[[ 2  5 -7  8]
 [-1 29 14  1]
 [-1 13 19 -9]]
->
[ 8 14 13]

[[ 18  24]
 [ 11  23]
 [-11 -36]]
->
[24 11]

[[  1 -20   6   1]
 [  3   7  -6  -5]
 [  2   8  -5  -6]
 [  3 -34  11   2]]
->
[ 1 -6  8  3]

[[ 20  20   1]
 [ 25 -28  32]
 [ -5  14 -13]
 [ 33  21  -7]
 [ 25 -27  35]]
->
[  1 -28  -5]

[[-30  10 -17 -19]
 [-23  11 -19 -17]
 [-21  14 -23 -18]
 [-26  11 -17 -14]
 [ 21 -36 -34  32]]
->
[-19 -19  14 -26]

[[ 3  2  8]
 [30 35 -9]]
->
[ 8 35]
---
[[  2  -5  -9   9  15]
 [  4 -13  -4  15  15]
 [  7 -28  -2  20  12]]
->
[[  2  -5]
 [  4 -13]
 [  7 -28]]

[[ 3 -9 31 34 -5]
 [ 1 -1  0  1 -1]
 [-4 -3 14 14  0]
 [-6  3 -3 -4  4]
 [-5  3 -1  0  2]]
->
[[ 3 -9]
 [ 1 -1]
 [-4 -3]]

[[  4 -11   4   8 -17]
 [ 14 -18  14  15 -30]
 [  3  -5   3   5  -8]
 [  8 -13   8  10 -20]
 [  3  -7   3   5 -10]]
->
[[  4 -11]
 [ 14 -18]
 [  3  -5]]

[[ -8  -2  -6   0 -16]
 [  2  -4  15   9  15]
 [ -6  -4  24  22   9]
 [  7  -2   4  -2  17]
 [-15   4   0  11 -27]]
->
[[-8 -2]
 [ 2 -4]
 [-6 -4]]

[[-21  -9   2  27   5]
 [ 14  -3  12 -13  -1]
 [ 13 -14  10  -7  20]
 [-10   4  -2   4  17]]
->
[[-21  -9]
 [ 14  -3]
 [ 13 -14]]

[[ -3 -17]
 [ -2 -11]
 [ 20  14]
 [  0 -24]
 [-27  -6]]
->
[[ -3 -17]
 [ -2 -11]
 [ 20  14]]

[[ -3  10 -17   1   1]
 [ -5  28 -36  -7  15]
 [ -5  36 -37 -10  22]
 [ -5  29 -36  -7  16]]
->
[[-3 10]
 [-5 28]
 [-5 36]]
---
[[ 33 -13  32]
 [ -8  -3  13]
 [  5 -28  26]
 [  6 -27 -10]
 [  0  23  21]
 [-12  11 -24]
 [-33  31   7]
 [ 15 -11 -26]
 [-24 -29   5]
 [-28   1  -4]
 [ 30 -12  18]
 [ -4 -17  -9]]
->
[[ 33 -13  32]
 [  5 -28  26]
 [  0  23  21]
 [ 30 -12  18]
 [ -8  -3  13]
 [-33  31   7]
 [-24 -29   5]
 [-28   1  -4]
 [ -4 -17  -9]
 [  6 -27 -10]
 [-12  11 -24]
 [ 15 -11 -26]]

[[ 17  17 -28 -18]
 [  8   8 -25 -27]
 [ 16  16 -24 -17]]
->
[[ 16  16 -24 -17]
 [  8   8 -25 -27]
 [ 17  17 -28 -18]]

[[ 10  12  -8  -1  -3   0]
 [-18  28  15   6 -18 -37]
 [  9   2 -10   0   3   6]
 [  5 -30  -4   1  20  29]
 [ 18 -24 -16   5  25  33]
 [-19  13  21  -3 -16 -26]]
->
[[-19  13  21  -3 -16 -26]
 [-18  28  15   6 -18 -37]
 [  5 -30  -4   1  20  29]
 [ 10  12  -8  -1  -3   0]
 [  9   2 -10   0   3   6]
 [ 18 -24 -16   5  25  33]]

[[-12   8  13 -24  -6 -17  10   3 -15   4  10   9  -1 -11 -17]
 [-16   1 -10 -22  -5   2 -14  10 -11   3  10  -3  16 -10 -16]
 [  7  27  17 -15  12 -27   3   8  -5  -3  14  -3 -12  -6  -5]
 [  3  19 -12  -9  14  -2 -28  16   2  -5  13 -17   7  -4  -2]]
->
[[  7  27  17 -15  12 -27   3   8  -5  -3  14  -3 -12  -6  -5]
 [-12   8  13 -24  -6 -17  10   3 -15   4  10   9  -1 -11 -17]
 [-16   1 -10 -22  -5   2 -14  10 -11   3  10  -3  16 -10 -16]
 [  3  19 -12  -9  14  -2 -28  16   2  -5  13 -17   7  -4  -2]]

[[-31  18  -6  12  -2   5]
 [-14   2  18   7 -15  -2]
 [ 12   5 -23  10  22 -11]]
->
[[-14   2  18   7 -15  -2]
 [-31  18  -6  12  -2   5]
 [ 12   5 -23  10  22 -11]]

[[-20   5  20  21   7]
 [  7 -32  -5  -7  -4]
 [  1  18  -3   1   1]
 [ -9  -3  10   2   1]
 [  5  18  -7  -2   0]
 [  2  -2  -1   0   0]]
->
[[-20   5  20  21   7]
 [ -9  -3  10   2   1]
 [  2  -2  -1   0   0]
 [  1  18  -3   1   1]
 [  7 -32  -5  -7  -4]
 [  5  18  -7  -2   0]]

[[ -6  -2 -12 -32   4 -14  -9  -5  19  14 -10   0  -5]
 [ 10   6 -20 -11  27   2 -14 -18   1  -4   4   5 -14]
 [ -6  -9  34   0   4   2 -15   1  20   2   5  -4  18]
 [  8  28 -14  -7  15   2   6 -20  16   0   2  -5 -13]]
->
[[ -6  -9  34   0   4   2 -15   1  20   2   5  -4  18]
 [ -6  -2 -12 -32   4 -14  -9  -5  19  14 -10   0  -5]
 [  8  28 -14  -7  15   2   6 -20  16   0   2  -5 -13]
 [ 10   6 -20 -11  27   2 -14 -18   1  -4   4   5 -14]]
